In the data rows, 128 means zero.
Each pair is two rows. How far apart are they, by a hidden measure? 0 means very close, and 20 very far. Two or three weighted sums of its numbers give each row a place; it is the straight-line distance between the places.
[110 157  80 138 134 124 135 147 137  90 126 139 101 149 116  73 139 150 150 114]
[132 156 215 114  58 164 221 178 153 105 141 120  37 107 157  66 163  72 136 159] >> 3
[108 148  91 155 135  96 105 176 104 174 106 109 123 105 105 137 125 150 146 149]
[188 101 149 137 106 178 139 161 111  50 157 169 147 177 137 160  75 102 109 150] >> 15
[ 87 153  91 142 154  28  96  90 100 207 114  89 148  79 102 152 108 149  98 124]
[146 133 107 161 126  79  67 108 104 188  84 140 179 128 149 100  76 104 115 154] >> 6
[ 56 127  49 105 150  98 108  95  90 211  85 118 159 154 114 117 124 134 127 102]
[124 114 167  88  95 120 177 182 253 136 129  68 110 163  92 129 108 167 183  96] >> 17
[ 94 119  86 101 118 112 120 121 143 117 104 118 140 174  84  84 132 167 171  75]
[142 191 138 111  35 167 172  52  90 130 163 159  70  98 171  17 107  66 110 142] >> 1
[106 140  58 144 160  76  87 112  79 155  74 137 129 137 131 132 114 115  82 153]
[150 107 118 122 139 178 103  96 102 141 150 188 158 157 143 147 130  87 121 120] >> 10
[120 134 122  87  88 137 171 138 189 108 148  37  97 122 106  95 101 233 195  70]
[ 55 164 139 128 110 144 179  96 102 167 136 166  58  87 122  76 202  65  99 144] >> 15
[134  99  77  90 215  96  97  50  32 153  45  80 194 104 192 228 133  89  35 180]
[153 136 164 152 140 103 132 175  54 146  51 165 113  66 165 156 143  17  52 253] >> 13
[147 184 144 120  87 115 126  85 157 200 183 125 118 102 135 136  88 137 132 131]
[ 43 124  17 124 175  62  72 108  81 213  72 139 180 123  87 158 126 110 107 126] >> 11
[ 57 124  91  46 135 119 169  84 179 182 140  88 115 171  75 130 147 168 167   3]
[109 161 125 121 127 137 159 144 199 186 138 142  94 129 137 111 154 136 171 105] >> 13
[169  23 182 135 153 157 103 179 142  96  97 181 163 156 147 166 144 101 121 139]
[ 70 163  81 132 157 110 144 114 130 152 128 128  91 127  86 158 136 147 125 107] >> 3
[ 94 131  79 135 150  63 112 124  93 159  90 110 138 134  89 129  64 131  85 141]
[163  93 155 136 124 193 144 120 154 142 133 176 124 159 185 152 176  89 134 113] >> 9
[137 144 239  84  68 132 211 156 158 125 127 115  70  95 135  92 120  89  82 132]
[164 105 140 253 210 142  55 164 110 133  99 175 165  65 190 117 233  84 107 219] >> 19
[138 141 137 109 104 101 134  99 193 145 119  99 133 122 129  84 106 155 145  92]
[207 110 178 151  90 183 110 133 112  70 180 154 134 138 171 112  81 125 140 142] >> 4
[ 45 130  79  87 153  92 137 104 150 163 112 103 133 147  49 117 148 161 149  60]
[133  95 177  91 171 128 158 144 144  95 142  32 140  88 130 184 142 178 142 135] >> 16
[113 139 115 117 132  84 112 121 112 219  92 100 161 121 127 171  92 110 117 129]
[159  74 197  78 107 166 182 168 186  63 152 102 120 162 122 145 127 170 154  82] >> 9
[106 116  56 151 162  75  84 112  79 166  68 139 148 123 120 118 111 122  78 149]
[ 28 160  64 145 156 117 116 117 140 164 123 155 116 127  73 109 200 140 158  85] >> 9
[185 109 191 158  97 171 135 198 135  68 204 148 132 136 121 133  96 133 128 149]
[211 143 157 162 141 134  90  66  95 133 174 102 160  43 208 106 123 135 105 176] >> 5
[210  96 205 154 100 173 118 199 138  91 160 179 143 159 161 156  89  87 130 171]
[ 99 156 103 124 112 146 183 162 167  81 143 114  67 175  94  99 140 160 165  94] >> 6
[155  87 122 126 165 195 149 150 126   3 134 193 123 191 122 135 182 114 116 101]
[189 104 136 127  98 187 145 114 122  74 169 169 134 163 147 145  70 104  99 127] >> 5
[164 108 130  93 100 213 129  74 117 143 161 177 126 188 168 154 121  95 138  96]
[168  67 142  71 132 163 140  58 132  69 107 138 155 190 158 108 104 119  91  81] >> 3
[140 153 139 145  96 155 141 136 181 117 124 141 100 149 153  59 146 139 207 115]
[ 73 168  81 121 146 113 154  68 143 162 141 132  90 119  99 107 153 148 121  83] >> 2
[139 178 173 116  48 159 188 135 101  93 166 156  61 107 114  85 110  71 115 171]
[176 109 122 108 142 173 137  95  99 101 155 161 147 153 150 188  82  96  86 141] >> 14
[ 63 169  77 136 143 125 153  66 143 133 146 146  91 122 103 103 147 145 117  85]
[191 105 150 137 100 182 148 108 133  72 171 172 132 163 148 125  77 100  96 127] >> 11
[184 126 181 173 161 124 101 166 105  90 175 100 147  54 150 178 132 138 114 202]
[128  69 186 110 117 149 143 200 164  56 144 118 146 144 104 169 133 165 131 105] >> 6
[206 106 157 122 103 194 131 113  89  49 150 171 133 178 175 131  60  99 112 148]
[117 131 105 219 167  68  52 191  94 170  60 154 169 114 135 157 126  96 117 201] >> 11
[122 123 147 101 107 129 156 165 210 139 121 109 109 147 130 149 136 157 176 122]
[ 59 174 128  92  88 169 210  76 116 161 122 158  46 110 144  65 198  71 119 110] >> 16
[103 157 102 130 110 148 183 165 171  91 148 113  65 165  94  98 137 159 168  93]
[100 129 110 176 124  43 101 155 114 147 116  87 136  93  78 128  91 157 119 133] >> 6
[ 80 121  87 113 137 108 114 105 159 158 109 148 128 139  75 102 169 158 156  67]
[124  35 124  92 141 169 107 110 124  80  96 171 173 211 142 106 138 135 129  80] >> 4
[136  94  73 155 253  80  17 128  17 126   3 129 208  85 173 224 157  75  37 228]
[152 157 200 148  81 151 170 136 116 107 124 162  59  88 178  43 163  56 111 187] >> 12
[145 184 138 111  73 145 163 117 176 179 190 103 102 128 137 143  84 123 159 134]
[ 87 133  50 144 152  91  54 130  75 122  66 125 178 153 119 108 107 121 134 128] >> 16
[136 146 116 163 138  76  63 108 105 177  79 132 185 122 155  99  81 103 113 152]
[119 118 131 175 152  50  85 221 113 142  82 120 166 119 105 167  92 111 120 180] >> 7
[150  45  94 141 174 143  60 163  71 114  63 191 204 183 130 163 128  74  99 136]
[144  91 151 155 162 163 106 148 141 134 120 190 151 131 163 113 185  85 119 132] >> 2
[ 89 147  60  91 151  89 132  87  89 181  90  81 136 145 136 182  79 120  96 126]
[141 104 126 136 113 183 160 120 146 119 154 151 104 130 154 120 181 138 145  89] >> 7
[ 75 127  46 173 161  88  49 117  83 196  74 174 167 127 112 107 154 105 122 136]
[112 116 108 115 140  89 119 124 114 202  88  99 157 136 129 172  98 109 116 144] >> 12
[ 58 110 107 104 131  97 132 173 170 124 120 109 130 169  35 140 149 171 166  75]
[160  96 125 139 115 207 129 137 127  46 178 206 148 192 128 113 159  98 127 107] >> 12
[143 193 155 167  65 114 151 123 178 134 233  97  85  91  87 104  76 190 169 122]
[178 111 135  77 100 205 169  70 112 109 165 148 111 180 175 165  79 102 112 124] >> 2
[134  97 113 129 171 170 129 104 108 103 115 179 131 158 142 146 170 100  89 115]
[135  98 114  98 142 201 167  90 128 105 139 171 105 181 161 124 160 107 118  88] >> 3
[125  79 163  91 156 116 142 128 140 122 127 118 135 140 126 195 158 155 111  95]
[107 125 131  98 142  80 140 160 185 179 117  86 140 130  88 174 121 154 131 109] >> 7
[114 142 130 206 122 112 136 253 190 120 146 135 107 134  93 109 162 139 168 137]
[125 179  88 134  84 163 126 143 138 149 166 157  97 152 118  86 133 135 213 119] >> 12
[127 197 143 196  96 120 114 191 136 111 197 136  96  84  99 128 115 169 170 162]
[ 78 136 129 107 120  97 169 171 217  74 158  67 108 116   3 118 152 239 162  71] >> 4
[ 76 140  66 120 122 104 115 150 109 173  96 131 150 173  96 155 111 116 151 109]
[151  85 169  55 128 163 173 107 160 117 134 100 137 135 134 179 135 161 142  69] >> 5
[151 101 117 154 198 105  68 142  55 160  81 107 181  60 186 187 167 110  83 211]
[ 83 131  99  60 134  86 168  49 154 159 125  77 113 116  73 156 111 170 101  58] >> 7
[132 189 202 107  63 159 196  81 118 141 185 146  63  73 155 115 119  49  74 189]
[157 160 166 162  86 127 128 215 170 144 179 145 118 128 103 115  63 134 160 161] >> 3
[179 175 140 154  55 139 115  99 151 140 169 130 124 117 156  65  46 131 154 145]
[139  92 146 105 189 127 109  80 117  71 129  73 173  78 150 133 174 165 106 129] >> 5
[120  94 100  83 199  99  99   3 109 191  98 107 197  92 146 165 195 120  75 100]
[ 82 182 116 162 139 103 135  97 171 143 163 109  88  74  93 100 173 179 151  82] >> 5
[193  43 191  77 108 190 147 122 163  90 111 124 154 201 195 124 113 124 149 105]
[ 94 124 143  98  93 131 178 141  71 144  94 140  94 120 131  98 121  48  86 157] >> 11
[128  97 159 188 140 164 140 217 145  65 146 162 119 132 130 139 180 142 148 122]
[162  69 188  49 128 167 166 103 172 156 118 131 149 180 157 185 136 118 129  94] >> 12
[ 66 186 119 164 130 103 134  99 174 176 160 114  83  73  96 102 172 180 151  83]
[179  55 145 143 157 160  77 165  86 167  52 191 184 161 210 170 157  55 105 179] >> 2
[118 165 111 149  92 117 132 172 141 116 171 134 120 153  68 109 101 141 180 129]
[ 85 129  92  89 126 134 152 142 167 138 117 130 109 181  83 110 162 161 194  77] >> 7
[ 83 121  65 149 148  75  83 122 100 171  90 125 166 136  85 114 120 129 123 111]
[186 108 190 156 102 170 122 204 118  59 205 150 145 142 128 122  96 132 142 152] >> 13
[104 132 100 142 167  39  79 156  98 239  77 116 177 113 121 196 105 100  97 167]
[158  54 136  66 154 175 151  69 121  17 112 151 154 233 141 121 130 121  97  75] >> 7
[ 92 165 135 215 118 108 146 169 202 118 162 117  80  90  67  75 166 196 178  91]
[155  71  73 134 163 171  75 157  69 137  63 215 187 191 167 120 145  72 118 143] >> 4
[133 132 144  99 106 140 155 173 208 161 123 111 111 150 129 132 142 157 181 117]
[134 206 142 191  96 133 117 193 129 113 191 131  91  83  96 154 115 162 173 162] >> 4
[146 141 233  84  74 129 187 132 122 110 109 116  79 107 155  90 118  83  94 167]
[ 92 166 134 195 114 108 146 165 196 124 165 115  79  91  69  80 165 200 175  89] >> 14
[148 112 193 134 103 100 157 136  84 171  89 143 112  81 153 132 105  28  45 205]
[103 123  99  70 118 126 173 139 156 106 120  95  83 169  88 120 132 173 150  97] >> 10
[158  70  92 138 170 140  73 118  37  91  41 170 195 179 172 135  81  77  60 157]
[139  50 136  79 148 156 154 160 134  37 104 129 132 213 111 177 110 132 100 105] >> 14
[ 78 135  82 119 116 106 116 102 161 162 111 148 132 140  70  99 171 154 158  68]
[125 181  85 158  95 135 102 109 123 150 159 176 115 139 118  77 139 124 161 120] >> 5
[205 110 174 151  91 179 106 158 112  78 182 151 142 133 172 114  89 128 134 147]
[141 186 159 165  66 125 146 146 174 124 239  94  82  90  89 102  71 188 172 123] >> 2
[112 113 109 140 154  45  86  95 109 253  87 126 172 107 134 157 104 102  89 139]
[123 121  99 193 158  65  55 141 103 192  76 158 168 109 118 125 127  97 109 171] >> 6
[140 181 112 121  86 129 119 125 115  97 162 114 105 143 125 106  23 147 133 136]
[104 126  93  66 101 143 156 101 169 121 128  97 122 201 111  67 129 175 202  32] >> 10
[ 69 177 114 168 143 101 128 139 157 136 153 105  88  82  72 120 174 184 155 108]
[109 190 180 174  89 150 180 148 132 112 149 160  32  39 139  46 205  98 107 158] >> 5
[119 168 109 146  95 138 127 174 137 130 172 142 116 148  71 134 100 141 182 121]
[121 233 151 138 101 109 136 128 140 163 210  84 100  80  85 146  89 170 152 143] >> 6
[ 97 127  54 150 177  72  83 157  72 160  65 142 150 139 105 173 112 112  87 175]
[124 153 126 144  99 152 126 144 187 139 127 127  96 148 149  56 159 141 205 112] >> 4
[163 169 164 157  70 137 139 128 186 129 186 123 109 139 125 102  74 117 153 134]
[ 64 113 108 105 119  95 138 160 175 126 120 105 135 174  32 121 154 172 167  78] >> 10
[ 99 140 104  71 123 130 174 147 153 102 117  92  86 175  97 152 129 174 151  96]
[ 99 149 121  89 121  99 170  28  39 168  83 121  98  81 147 126  95  37   3 173] >> 8
[131 204 125 199  95 133 116 187 128 111 193 133  91  82  98 138 116 163 174 164]
[144 191 124 105  32 196 190 120  97 111 164 168  50 109 162  66 143  61 137 169] >> 7
[111 125 108  79 131 106 147 119 127  82 114  79 120 164  97 130  88 177 147  96]
[117 155 158 132  93 129 171 147  61 125 101 121  68  61 154 125 142  76  76 207] >> 9
[142  98 170 148 115 191 164 184 168  58 157 153 102 143 141 111 172 145 171 101]
[154 119  99 130 184 136  79  68  80 158 124 122 179  83 166 180 154  93  93 166] >> 6
[ 23 159  63 147 158 118 116 118 140 171 147 155 116 120  77 106 199 140 157  85]
[136  99 120  97 145 201 165  82 137 107 124 164 105 177 165 125 165 107 115  91] >> 9
[148 205 132 161  73 141 124 135 125  99 198  91 103  97 114  90  65 181 179 146]
[155  63 136  96 160 161 134 156 115  63  95 168 145 182 120 177 141 130  98 126] >> 2
[174 152 142 140 163 117 105  51 102 144 175  95 156   3 173 162 147 129  84 166]
[185 127 114 143 164 145  63  87  70 114 137 144 188 103 201 118 159  97 116 177] >> 9
[133  37 148  92 143 171 103 107 120  79  98 172 178 219 144 116 148 130 129  81]
[162 107 141  96  97 228 147  75 117 165 165 175 134 181 170 153 117  97 142 102] >> 11
[153  68 126 132 183 133  65 140  78 181  56 174 221 131 169 213 112  54  65 174]
[ 84 114  75 185 173  82  79 140  99 120 104 147 144  95  81 143 153 150 124 151] >> 7
[132  65  71 139 162 168  76 142  73 134  55 219 183 188 171 118 143  68 116 141]
[ 17 157  51 128 166 125 125  83 155 143 129 166 111 120  68  91 213 143 156  46] >> 2
[130 253 210 113  37 124 204  72 111 167 211 106  51  23 147  97 102  99  86 159]
[ 75 142 124  96 116  75 159 136 177 147 140  52 110  95  46 169 127 208 142  86] >> 6
[ 95 117 120  87 116  93 167 173 158  88 121  73 108 167  41 151  97 181 138  95]
[161 219 156 114  43 155 161 158 149 110 221  77  75 113 120  79  43 191 233 121] >> 4
[ 95 156  72 170 124 121 101  81 142 147 132 163 119 140 116  23 177 143 182  65]
[ 86 151  91 141 157  23  95  93 101 206 109  83 150  72 101 119 108 148 100 123] >> 8
[146 171  95 142  83 142  96 122 128 119 156 144 127 141 123  70  94 138 179 120]
[119 114 217  60  86 115 201  67 142 174 121 105  74  78 145 119 138  81  60 137] >> 7
[ 98 122 137 114 117  82 159 206 198  98 145  56 106 115  28 149 112 228 162  99]
[180 173 161 130  45 156 147 122 157 139 184 114 105 144 163  81  50 123 191 130] >> 6
[ 51 162  67 124 132 150 153  97 157 172 123 122  98 155 109  87 189 146 187  55]
[  3 122   3 120 185  87  90  73  87 188  93 147 175 128  79 111 136 126 105 104] >> 9
[139  78 124 196 180 141  51 190  68 114  82 180 181 110 144 181 144  99  95 183]
[124 103 113 150 228  41  48 102  43 186  75  81 219  37 160 239 159 109  43 208] >> 14
[125 180 189 145  67 150 187 100 115 103 152 137  49  49 158   3 166 108 110 130]
[191 106 186 139 114 170 110 125 121 138 151 178 154 133 179 175 105  78 113 164] >> 17
[108 148  89 153 139  94 102 176 103 161 105 107 126 102 127 116 126 149 149 152]
[169  79 194 112 186  95 105 111 145 145 102  99 189  91 155 163 152 124  82 147] >> 6
[118 138 111  45  98 124 181  97 153  93 138  57 102 196 130 104  85 192 153  74]
[215 116 185 126  59 224 148 139 133  68 206 131 114 138 197  97  75 131 163 124] >> 17
[133 106 116 118 202  89  90  87  60 184  91  63 190  55 180 217 145 126  61 178]
[ 79 146 105  82 144 112 173  56  45 145  86 141 101  96 132 138 120  45  17 173] >> 10
[113 111  63 123 154  82  87 126  64 124  69 113 161 150 117 145  41 131  93 152]
[155  60 183  93 154 144 124 122 145 168 102 148 167 156 138 199 144 111 104 118] >> 2
[140 154 201 149  82 152 166 127 117 110 121 157  62  89 176  50 163  60 111 186]
[ 81 145  87 146 171   3  94 149  92 195 100  79 153  85  83 190 109 151 109 138] >> 8
[137  87  66 148 219  94   3  92  23 162  17 142 253 105 191 132 149  76  68 190]
[121 174 110 118  60 158 160 151 161 129 200 123  88 171 100  89  99 145 217  98] >> 13
[ 75 137  41 179 172  81  43 159  77 136  55 170 168 118 100 149 157 106 136 151]
[201 112 165 181  98 175 106 152 125 101 190 182 122 100 160 152 134 121 130 147] >> 15
[ 88 187 184 135 104 138 193 145 113 131 149 124  43  41 119 101 184 105  92 156]
[129 199 108 109 102 121 151  55 125 139 179 111 100 124 124 131  70 140 114 112] >> 12
[ 54 166  70 127 168 126 157  78 144 123 137 129  96 131  76 134 177 149 122  84]
[117  61 117  77 163 157 138  93 128 157 100 163 169 179 127 171 138 122 114  73] >> 5
[ 62 113 107  97 134  99 136 171 171 123 126 110 138 172  23 148 152 172 166  77]
[134  81 115 166 155 180 103 174 132  79 118 213 144 187 124 108 201 100 149 103] >> 6
[164 176 146 145  65 154 133 175 164 151 178 128  94 124 142 123 109 124 186 160]
[157  77 166 178 155 186 141 175 172  64 134 208 135 163 142 114 196  95 126 118] >> 13
[239 102 193 151  92 186  94 153 117  86 152 181 159 155 221 130  78  79 139 170]
[102 152 132 167 146 100 127 146 165 172 141 138 116 111 110 151 169 130 148 140] >> 5
[166  82 183 187 147 166 113 213 152  84 133 194 144 156 146 136 170  92 134 144]
[107 115 110 119 111 137 140 105  28 150  54 159 129 105 157  83 119  32  62 182] >> 13
[121 149 121 149 102 134 159 196 219 129 150 135  85 155 123  87 138 147 201 113]
[106 133  62 148 162  77  83 107  78 135  73 132 141 138 115 137 112 112  84 151] >> 9
[129  93 179 114 190  88 120 167 135  89 131  60 164  68 136 204 162 167 104 153]
[170 169 144 157  75 141 108 150 140 142 161 145 133 130 142  93  49 122 166 161] >> 11
[ 50 130  35 134 177  61  74 109  79 201  72 141 177 119  91 159 125 114 106 126]
[122 115 148 166 130  59  88 124 131 177  92 143 166 126 122 145  87 111 112 153] >> 4
[ 76 114 147  48  92 141 199  17 120 170 119 124  75  99 116  91 151  89  72  93]
[ 41 129  85  84 152  93 138 104 149 185 112 104 135 148  57 126 155 163 141  62] >> 2
[200 103 128 108  72 253 125  93 111  83 159 184 139 210 202  74  99  96 169 106]
[208 108 196 107  87 200 148 110 139 148 170 162 142 157 204 161  93  85 128 135] >> 4
[105 136  78 123 148  64 110 127  96 164  88 111 149 139  93 134  60 120  89 133]
[150  74 198 108 118 146 154 147 180  85 135 124 136 140 131 136 132 167 127  79] >> 4
[156  89 120 140 239  46  23 106  49 199  28 121 239  64 196 253 148  59  39 224]
[141 107  87 122 207 151  99  59  91  43 110 138 158 107 181 108 210 113  80 142] >> 6
[128 201 104 109  99 139 155  60 133 127 174 110 101 120 116 129  68 144 114 115]
[148  88 150 112 153 145 114 114  85 148 102 130 164 116 165 189 117 109  92 137] >> 7
[101 120 138  93 142  78 131 130 187 175 113  83 141 118  89 167 122 154 136 110]
[127 192 154 139  49 142 174 186 191 100 253  76  69 114  98 128  69 199 210 120] >> 11
[126  46 156  75 149 154 157 154 132  45 104 136 128 197 110 182 113 131 102 109]
[ 91 154  95 120 124  81 118 126 107 194 115  61 130 103 109 163  96 158 133 125] >> 5
[ 92 141 162 124 117 109 175 153  82  79 120 113  85  63 115 133 124  88  59 179]
[172  79 181  75  98 177 165 126 151  67 136 104 139 161 160 124 116 162 155  80] >> 7
[ 96 157 138 112 108 159 217 143 122  23 137 152  35 112 118  72 181  86  77 140]
[165 167 172 128  50 147 165 187 195 123 201 110  95 144 120 133  66 138 191 141] >> 7
[ 98 117 102 102 147  98 119 149 136  95 105 111 110 147  65 137 137 166 140 118]
[168 208 175  72   3 189 228  81  91  69 179 111  28 117 188  60  28  81  99 169] >> 5
[ 89 132 129 129 127 104 138 161  52 157  77 153 114 108 122 122 127  35  63 184]
[ 69 165  76 126 157 110 145 114 127 146 136 135  92 137  82 144 131 148 132 108] >> 6
[143  32 120 111 159 161  96 141 124  97  93 196 164 185 128 131 185 113 127 106]
[114 170 130 107  87 175 215 125 107  73 145 157  17 108 152  77 188  75 102 159] >> 6
[105 124  59 150 166  74  87 111  76 137  69 126 138 133 117 119 114 120  79 152]
[182  89 167 177 123 181  95 107 139 115 119 204 152 146 213  58 163  83 130 117] >> 9
[147 196 130 158  69 122 118 141 120 104 207  97 103  98 126  95  63 180 179 132]
[193 105 145 132  91 204  91  64 106 107 154 205 161 165 193  61 109  92 146 107] >> 11
[157  93 163 152 152 165 113  89 146 154 126 200 143 124 177 144 183  84 111 110]
[104 134  94  68  99 139 157  98 162 132 130  98 121 193 107  77 126 176 204  28] >> 17
[167  17 148 167 164 139  68 202  88 121  65 175 205 161 152 193 105  68  83 186]
[ 82 113 103  70 105 123 171 142 201 117 128  90 110 193  63 108 137 191 196  35] >> 16
[110 137 103  82 119 108 148 115 123  88 107  77 120 162  92 134  91 178 128  93]
[ 93 161 136 211 121 109 127 228 180  99 158 105  79 104  52 105 158 201 185 115] >> 10
[179  84 131 126 193 101  82 134  81 127  71 107 210 102 205 201 136  77  72 217]
[ 85 132 105  39 125 135 197  79 160 153 134  48  92 167  86 155 102 189 140  60] >> 13
[224 119 160 150 167 154  81  74 103  99 151 124 187  89 233 142 149  93 102 200]
[130 122 159  86  90 129 162 144 205 130 133  72 117 166 132  96  99 165 185  94] >> 12
[115 145 124 201 141 111 117 224 191 122 136 146 108 137  92 107 165 139 170 135]
[178 167 142 156  62 133 115 100 151 158 172 126 125 117 152  64  57 136 154 146] >> 6
[181  91 123 155 201 106  50 128  60 148  32 128 215  87 239 194 164  63  71 233]
[ 96 141  89 224 165  55  69 197  87 157  96 133 141  86  95 164 127 148 128 177] >> 9
[116 136 111  76 111 105 153  69 145 117 119  80 117 158 108  96  90 175 123  69]
[196 128 176 182 104 177 109 129 125  95 191 185 125 100 164 134 134 125 125 144] >> 16
[131 138 134 173 196 107  99  62 113 127 142 117 146  28 167 127 219 138  84 135]
[ 66 151  81 171 132 132 127 133 173 170 140 161 109 140  77  55 187 146 177  64] >> 11
[116 139 102 163 116  70  80 110  96 151 103  95 152  90 118  90  83 153 122 133]
[165  93  83 125 221  87  41  87   3 120  23 115 233 104 199 183 115  85  32 213] >> 8
[115 201 132 102  64 153 182  85  84 141 160 151  65  88 138 101 122  66  87 160]
[102 156 139 165 146 104 130 133 161 178 139 126 119 111 108 153 171 121 147 128] >> 3
[149  89 156 110 197 102 117 153 143  52 130  68 162  79 110 177 182 173  98 131]
[132  85 172  89 137 144 143  73 149 129 145 119 143 124 111 160 153 153 103  66] >> 14
[116 117 128  76  94 140 202 144  59  92  95 102  69 143 138 128  82  63  48 181]
[172 168 142 159  76 128 108 161 143 125 162 122 138 125 140  89  54 130 159 163] >> 9
[131 128 253  88  80 130 201 177 146 109 125 104  71 106 126 148 124  93  89 169]
[174 170 158 160  77 138 110 129 142 145 164 140 126 126 144  96  61 133 159 158] >> 6
[135  82 127 101 191 109 100  78 122 148  99 114 193 110 133 150 188 125  97 108]
[126 103 140  69 184 113 154  77 119 143 132  23 141  66 148 208 169 166 103 121] >> 11
[150  66 108 120 174 115  93 168  65  76  58 162 181 189 125 198  91  81  64 159]
[128 183  86 121 126 149 130 116 135  75 172 152  95 134 101 141 126 142 137 134] >> 5
[112 126 187   3  56 151 253 151 128  48 126  69  41 115 130 144 103 114  88 124]
[147 200 153 191  97 132 115 193 131 115 195 136  94  85  99 126 122 169 174 163] >> 11
[ 71 134  37 174 175  84  45 157  77 138  49 163 170 128 100 122 146 106 136 151]
[ 98 154 125 163 146 102 131 138 165 179 142 139 114 110 116 142 167 113 144 129] >> 11
[126 228 135 132  89 107 143  91 151 172 217  89  96  75 104 150  89 171 130 113]
[ 84 144 130  65 107 112 189 116 206 149 153   3  90 115  66 122 123 217 165  52] >> 4
[142  96 146 176 204  60  61 115  67 138  92  93 202  48 154 179 160 130  55 193]
[129 207 109  86  78 148 180  86 136 154 184  85  76 146 125 121  39 148 126 113] >> 7
[ 88 182 123 106 114 130 205  98  94 117 129 143  45  89 113 110 171  75  58 155]
[137  68 141  51 168 148 150  88 120  96 103 141 149 177 117 211 120 122  76  99] >> 3
[ 93 151  69 171 129 116  94 154 124 128 121 161 122 148 110  49 177 141 188  91]
[112 131  68 121 155  83  87 137  69 128  64 108 163 152 115 158  55 115  93 155] >> 10
[ 96 139 109 170 115  52 101 163 114 163 113  91 125  93  76 142  92 155 122 128]
[126  72 132  50 164 152 151  89 126 102 102 140 152 179 134 205 129 118  75  98] >> 9
[197 104 158  99  85 219 176 151 123  51 177 149 105 206 162 124  59 112 144 134]
[134  91 173 113 190  85 134 164 134  94 131  58 163  70 123 200 155 169 103 148] >> 2
[ 71 177 110 175 144  96 118 125 159 135 153 107  87  84  71 143 174 182 157 105]
[129 164  75 124  99 157 119  86 119 104 183 156 131 158 113  55 117 139 180  98] >> 5
[125 188 141 130  87 111 122  91 156 198 185 129 120 106 120 116  87 119 141 140]
[ 98 136 131 126 140  90 133 192 169 116 145  93 104 103  51 146 156 204 163 119] >> 2
[120 172 106 141  81 126 134 122 148 131 187 132 117 142  91  82 107 140 167 103]
[219 108 129  94  75 239 157  96 106  32 160 155 118 199 211 107  48 104 143 125] >> 8
[122  83  87 110 224 136  85  76 105 102  93 154 190 108 127 122 228 119 102 131]
[147 202 107  83  83 147 181  86 139 150 188  89  76 145 136 127  62 147 141 112] >> 16
[130 122 228  81  74 122 185 137 124 113 108 113  81 102 151  88 115  83  94 163]
[187 105 148 134 121 185 111 129  91  62 144 198 138 154 160 161 113  92 106 172] >> 17
[228 104 185 141  89 217 124 152 132  94 159 193 129 161 219 127 120  78 152 168]
[166  97 134 137 107 188 109 164 114  81 158 192 151 186 123 137 116  97 138 137] >> 2
